0: [115 151 106 126 143 112 139 127 167 156 102 148]
1: [164 128 132 120 155 101 187  91 128 183 165 114]
2: [129 142 123 139 149 114 125 164 105 147 101 147]
3: [140 126 126 149 100 150 113 148 126 118 125 122]
4: [133 154 144 186 140  64 142 141 106 137  95 141]
5: [121  93 159  72 124 145 104 118 163  54 126 135]
6: [ 88 111 136 126 151 117 108 109 125 101 106 148]
7: [108 112 133 174 143 150 119 162 155  95 126 168]
8: [155 140 115 155 136 151 103 128 110 146 141 146]
9: [127 107 108 106 147 133 120 116 120 138 127 122]
10: [143 129 137 103 121 130 123 157 139 138 139 132]
11: [ 99 116 117  93 121 144 119 121 160 117 132 113]
12: [ 95 125 124 128 160  92 145 142 135 173 112 118]
13: [144 137 199 129 150 103 140 156 152 109 134 104]
14: [112 122 168  77 140 165 103 127 149  31 111 114]
15: [173 145 107  97 136 120 139 101  90 127 124 125]
16: [158 163 114 148 115  85 133 126 147  83  56 113]
17: [143 112 118 166 118  94 131 172 130 196 144 167]
18: [162 124 162  99 128 143 112  96 135  56 123 108]
19: [148 122 150 146 145 120 129 138 148 149 131 123]
20: [125 140 126  88 126  97 112 140 101 120  89  98]
21: [113 125 116 153 100 156 119 150 128 145 123 137]
22: [128 112 125 162 125 124 131 147 158 150 136 157]
23: [120 119 143 187 135 105 155 143 119 175 134 131]
24: [146 124 188 146 146 105 140 158 162 112 129 106]
25: [ 96  91  95 140 107 150 116  89 103 111 118  89]
26: [136 112 124 110 131 123 120 103 120 132 134 156]
27: [149 104 140 133 142 125 141 104 193  80 142 126]
28: [138 133 157 141 145 107 132 116 116 143 122 138]
29: [142 109 117 170 123  90 132 161 114 130 118 146]
30: [143 131 110  98 103 153 137 151 195 157 112 146]
31: [124 111 117 172 113 150 117 139 119 155 144 136]
32: [177 104 125 141 118 124 130 126 140 160 163 144]
33: [107 141 123 128 121 122 121 154 127 137 116 123]
34: [161 127  98 118 111 109 154 128 105 160 129 117]
35: [132 158 138 184 150 136 118 116 117 142 133 132]
36: [123 142 114 144 158 106 106 127  86 114  86 160]
37: [141 158 137 149 162 113 158 129 210 126 104 132]
38: [ 93 150 125 114  99 148 104 112 130 103 108 132]
39: [142 137 126  93 157 107 131  69  37 148 140 119]
40: [117 120 122 154  91 134 103 131 113 103 111 111]
41: [135 127 133 126  98 165 131 106 125 108 132 117]
42: [ 92 161 111 161 118 164  94 105 122  88  97 116]
43: [148 114 138  91 126 134 137 122 111 130 161  89]
44: [115 150 126 104 142 120 127 134 139 115 113 144]
45: [146 142 125  85 159 104 132  70  32 151 141 118]
46: [ 76 170 138 136  97  93 105 123  88  68  62 104]
47: [124 119 108 105 153 133 117 119 125 138 131 127]
48: [119 151 134  92 154  88 138 145 155 105  84 121]
49: [105 130 129 136 196  95 129 104 114 144 137 138]
50: [149 142 115 172 150 173 124 131 171 146 167 128]
51: [142 154 104 107 131 122 141  85 105 111 124 110]
52: [104 167 117 160 136 173  94 123 108 128 135 101]
53: [122  98 122 150 123 142 140 147 148 127 128 132]
54: [ 83 128 138 128 108 144 111 129 139 137 130 130]
55: [106 139 117 105  92 151 140 156 159 146 114 113]
56: [191  74 110 217  65 135  91 163 132 138 145 131]
57: [145 107 109 125 104 171 100 121 126 112 124 127]
58: [ 97 138 131 184 121 137  96 122 121 117 105 154]
59: [123 123 145 101 108 153 152 140 149 126 135 139]
60: [134 133 134 133 128 102 150 125 118 140 120 130]
61: [168 128 120 111 134 148  80 129  99  86 154 133]
62: [136 164 161 119 152  94 144 159 143 165 120 119]
63: [139 125 105 175 120 133 124 119 142 163 134 134]
64: [135 147  96 165 196  91 132  92  65 128 101 123]
65: [ 94 140  87 165  73 168  64 161 108 122  78 145]
66: [122 145 110  82 127 130 145 126 130 156 128 126]
67: [119 130 122 168 115 134 111 105 107 100 111  96]
68: [143 130 112  93 140 149 165 115 145 155 156 116]
69: [ 39 147 139 170 191 109 181 111  96 138  73 157]
70: [134 148 165 106 128 101 127 151 133 130 117 101]
71: [141 142 129 124 165 106 131 135 194 131 132  83]
72: [134  97 132  74 120 115 168 113 135 115 149 116]
73: [109 137 110 120 115 131 129 160 168 140 110 121]
74: [ 98 129 113 137 128 146 111 101 103 127 118 127]
75: [144 146 134 151 132 156 129 123 141 107 124 161]
76: [101 101 155 154 110 155 109 134 181 138 134 129]
77: [148 141 127  85 131 111 147 150 117 134 110 135]
78: [ 86 156 132 135 127 178  73 107  94  63  91 134]
79: [149 127 115 159 144 143 168 108 131 117 169 163]
80: [157 124 137 130 152  93 159 127 102 214 172 148]
81: [109 123 119 111 116 145 132 129 124 137 126 143]

[114 115 126 100 163 102 155 122 139 167 139 101] 12 66
[149 124 125  78 138 161 151 110 151 139 149 121] 68 66
[ 91 146 130 106 100 152 107 109 126  97 109 124] 38 54
[132 104 126 127 118 136 143 162 142 220 147 122] 17 32
[142 134 142 128 137 113 145 139 163 143 166 108] 19 10
[126 131 116 123 108  83 145 116 133 124  89 136] 60 44
[ 79 149 130  65 138 116  97 142 157  10  39 113] 14 48
[ 47 166 101  90  85 151 122 117 119 104  67 121] 38 42
[149 136 125 130 131 108 157 116 130 135 106 129] 60 28
[159 125 141 136 152  90 165 125 101 212 176 157] 80 1
[ 95 136 136 137 162 104 124 120 107 112 101 108] 6 74
[136  84  91 157 104 178 132  72 105 136 144  92] 25 41
[154 117 121 117 130 146  80 131 111  85 149 130] 61 57
[134 127 125 126 112 146 129 108 109 116 119 124] 41 74
[ 89 132 133 129 111 142 113 128 137 140 125 138] 54 81
[168 105  95 101 111 161 130  94  94 149 161  90] 43 34
[ 87 104 117 138 154 184 158 139 144 135 139 122] 53 81
[117 150 118  82 134 140 134 121 120 101 101 118] 44 51
[137 146 136 123 186 124 155  65 110 140 145 132] 49 28
[101 132 123 194 117 139  98 126 118 115 102 152] 58 40
[138 122 154 149 129 119 124 110 122 143 122 153] 28 60
[121 150 115 161 108 114 165 131  96 147 130 145] 60 23
[146 141 131  76 128 109 148 155 119 140 113 135] 77 66
[102 135 116 122 111 126 131 164 174 141 108 117] 73 55
[113 151 116 159 176 112 137 116  95 154 126 153] 49 35
[146 123 131 143 105 157 114 147 123 127 128 115] 3 21
[193  71 109 223  70 130  98 169 130 131 146 134] 56 31
[136 159  50 152 134 147 146  66  97 127 100 113] 51 74
[ 98 138 140 124 141 166 108 137 152 130 133 137] 54 81
[ 88 135 146 144  89 142 130 104 115 166 142 100] 54 74
[144 121 131 139 148 102 127 142 131 175 155 136] 19 32
[154 106  83 121 161 138 165  73 148 115 161 105] 68 79
[131 114 150 107 108 125 121 108 136  54 103 106] 18 5
[145 126 114 157 144 141 171 110 138 114 163 157] 79 75
[118 117 128 140 120  98 128 111 107 154 120 119] 60 28
[150 140 135  75 130 109 151 154 125 137 120 134] 77 10
[144 107 110 161 131 114 136 139 114 141 136 144] 29 31
[126 137 106  88 125 130 140 129 130 154 124 125] 66 81
[163  90 100 133 153 137 115 116 138 165 181  99] 32 9
[149 115 133  93 121 129 138 126 117 134 154  94] 43 72
[141 120 124 145  96 152 107 145 126 121 131 124] 3 21
[128 136 138 110 130 106 150 112 109 126 128 118] 60 28
[149 107 118 166 115  91 133 168 132 194 142 163] 17 22
[127 133 134  97  75  98 159 163 107 140 115 151] 77 60
[137 108 126 123  97 113 100 118 108  82 129 135] 40 57
[122 168 132  94 151 146 163 118 165  74 129 151] 44 75
[111 161 145 100 155 142 136 116 143 121 124 150] 44 81
[169 116 136  72 133  96 150 180 168 141 158 131] 10 77
[149 115 172 100 115 152 118 159 122 151 168 147] 10 59
[120 132 169  77 139 165 113 135 150  25 103 115] 14 5
[130 128 132 101  77 105 162 161 109 135 114 148] 77 60
[142 126 115 158 142 142 172 107 138 115 164 162] 79 75
[104 113 100  83 140 152 126 150 166 112 123 153] 11 44
[143 177 124 165 114 137 123 127 104  91 121 162] 75 58
[ 84 148 126 119 117 127 133 135 126 125 106 117] 33 54
[140 106 128 136  96 112 102 117 113  75 131 140] 40 3
[ 97 145 128 188 119 142  96 114 109 120 108 156] 58 74
[101 102 157 148 110 152 105 134 184 140 137 126] 76 54
[128 137 119 140 150 116 128 164 110 143 102 150] 2 33
[190  70 104 219  69 129  95 163 125 128 147 141] 56 31
[129 133 131 147 125 122 137 115 113 128 133 118] 60 28
[122 142 118 136 157 106  96 123  81 115  86 162] 36 2
[143 143 100 116 144 129 160 107 117 158 162 115] 68 34
[142 101 148 127 139 111 118 171 122 129 150 147] 10 19
[127 139 128 112 113 140 171 121 185 100 130 153] 59 27
[107 151 131  95 141 123 130 124 128 115 119 134] 44 81
[161 123 162 104 133 143 111  91 139  62 128 105] 18 5
[145 113 120 120 128 135 114 151 144 152 151 155] 10 22
[176 140 125 140 118 142 141 135 163  89 133 126] 75 27
[109 156 133  96 139 123 137 130 137 118 121 139] 44 66
[137 131 125  76 138 154 148 105 148 134 148 121] 68 66
[125  93 163  82 125 144 109 117 158  55 133 136] 5 14
[114 134 120  80 137 119 146 100 113 147 114 139] 66 47
[118 120 117 115 116 147 126 130 132 135 126 134] 81 9
[ 90 125 145  99 113 110 119 110  95 120 112  87] 20 74
[153 138 129 161 125 153 111 109 182 105 111 130] 75 27
[ 93 132 135 135 119 132 115 134 143 138 127 130] 54 33
[122 139 137 122 133 105 146 143 148 107 104 138] 44 48
[104 121 154 124 152  92 109 152  99 106 118 143] 6 2
[146  99 147 136 112  77 149 141 124 127 131 114] 60 29
[113 152 158 181 132  92 170 148 127 167 131 154] 23 4
[128 122 142 110 106 152 152 136 156 119 131 140] 59 81
[120 142 131 122 139 108 138 136 148 112 105 137] 44 48
[142 152 109 100 128 122 144  80 106 116 135 106] 51 15
[161 137 137 142 158 160 116 101 146 106 148 137] 75 8
[107 122 125 109 121 147 125 126 120 125 134 141] 81 54
[127 114 130 108 131 117 117 106 120 130 137 142] 26 9
[ 81 141 129  78 139 116  94 149 158   6  47 112] 14 48
[ 90 150 124 111 101 145 103 114 132  97 104 135] 38 54
[112 141  76 135 151  99 167 117 131 144 108 151] 0 60
[116 115 141 102  94 171 125 108 136 112 159  84] 41 11
[123 133 136 118 168 135 118 126 146 112 110 149] 44 6
[ 85 132 151 142  87 144 130 110 121 173 141  96] 54 21
[159 106  85 117 158 135 163  70 148 118 161 107] 68 51
[145 125 111 164 140 146 172 108 140 113 167 163] 79 75
[129 126 155 106 123 112 132 155 150 112 143 139] 10 59
[114 114 117 129 114  79 149 112  98 124  98 110] 60 20
[148 136 114 153 142 140 165 107 131 112 173 166] 79 75
[161 133  94 116 121 110 158 128 103 155 130 121] 34 15
[165 106 144  94 152 146 148 135 145 110 174 112] 43 72
[127  96 161  72 128 145 111 116 164  56 128 135] 5 14
[ 98 121 126 104 101 125 126 104 108  85 106 119] 38 74
[ 97 140  89 167  73 161  63 156 103 121  80 149] 65 40
[182 107 124 159 125 142 124 137 122 172 164 145] 32 8
[129 144 106  85 125 134 136 131 125 157 120 126] 66 77
[147 111  69 120 105 176 107 104 126 151 117 122] 57 9
[101 116 115 105 120 143 122 123 161 119 136 111] 11 54
[133 121 157  93 131 136  80 141  92  94 128 102] 61 20
[136 124 164 100 133 136  85 147  92  94 130 106] 61 20
[ 83 157 140 130 121 178  69 117  97  62  86 138] 78 42
[139 115 120  96 104 133 135 115  98 141 150  96] 43 34
[113 140 136 106  90 173  97 140 135  70 120 152] 38 57
[108 112 137 160 144 143 120 162 149  92 127 164] 7 53
[141  92 138 104 115 106 117 141 133 112 127 112] 10 9
[121 136 130 119 167 130 121 121 150 110 108 153] 44 6
[166 100 138  99 150 148 142 125 134 104 175 116] 43 72
[100  98  97 135 104 154 118  89  97 111 116  94] 25 74
[101 112 112 157 187 107 161 111 106 116 120 102] 49 64
[ 88 136 149 145  93 139 135 113 118 166 139 102] 54 21
[139 109 120  97 108 137 130 113  89 141 151  90] 43 9
[108 103 173 130  99 149 127 137 190 119 145 123] 76 59
[118 117 143 181 140 104 147 141 116 173 137 130] 23 19
[ 88 134 152 144  93 142 131 106 111 170 142 101] 54 74
[152 117 175 103 110 152 122 154 124 149 174 149] 10 59
[155 128 122 184 141  92 114 159 117 162 111 138] 29 2
[149 145 123 158 151 178 117 133 172 155 165 131] 50 8
[148 114 147 134 157 125 142 128 152 118 165 139] 19 79
[194 109 119 125 110 103 149 158 141 142 124  99] 34 32
[ 81 112 136 127 153 113 118 107 129  96 109 142] 6 44
[134 160 131 151 118  99 136 142  99 113 119 126] 60 33
[ 79 146 157 139 131 101  88 131 118  92 103 147] 6 58
[146 127 101 165 133 135 136 120 132 154 136 130] 63 31
[149 116 124 108 130 132 115 150 147 159 151 149] 10 32
[134 126 146 113 112 123 127 120 142  63 102 106] 18 41
[136 108 115 112  97 147 122  90 115 113 143 113] 41 57
[119 140 130 147 122 115 152 127 134 122 116 130] 60 33
[102 123 149 165 205  81 150  91 120 112 107 137] 49 28
[139 125 151 143 140 116 127 136 146 145 139 122] 19 28
[162 123 117 118 130 147  85 131 110  86 150 124] 61 57
[119 146 147 135 115 123 117 136 155 126 120 116] 33 54
[152 115 140 124 153 131 146 121 149 112 168 143] 79 19
[142 110  78 149 128 128 112 114 135  42  61 133] 16 67
[107 109 130 132 143 110  97 155 120  55  72 124] 6 40
[117 112 106 137  83 122 131 128 102 128  96 116] 40 3
[163 141 100 151 176 131 137 118 150 169 183  93] 50 68
[ 92 122 147 100 114 107 114 113  93 119 106  87] 20 74
[130 105 125 113 132 120 120 108 130 124 135 141] 26 9
[142 123 128 144 105 147 106 140 118 124 130 121] 3 40
[182 107 124 156 125 138 129 139 121 178 165 148] 32 8
[133 155 139 176 142  64 139 142 105 142 103 140] 4 29
[154 108 130  99 140  94 169 174 137 213 165 148] 80 17
[127 116 129 157 123 123 126 148 149 151 136 152] 22 53
[159 137 150 125 137 121 138 140 156 143 163 109] 19 10
[154 106  97 127 111 144 144 143 152 167 162 136] 32 68
[153 132 136 171  99  93 118 154  89 131  95 121] 29 4
[127 103 125 144 126 137 144 144 147 131 129 132] 53 22
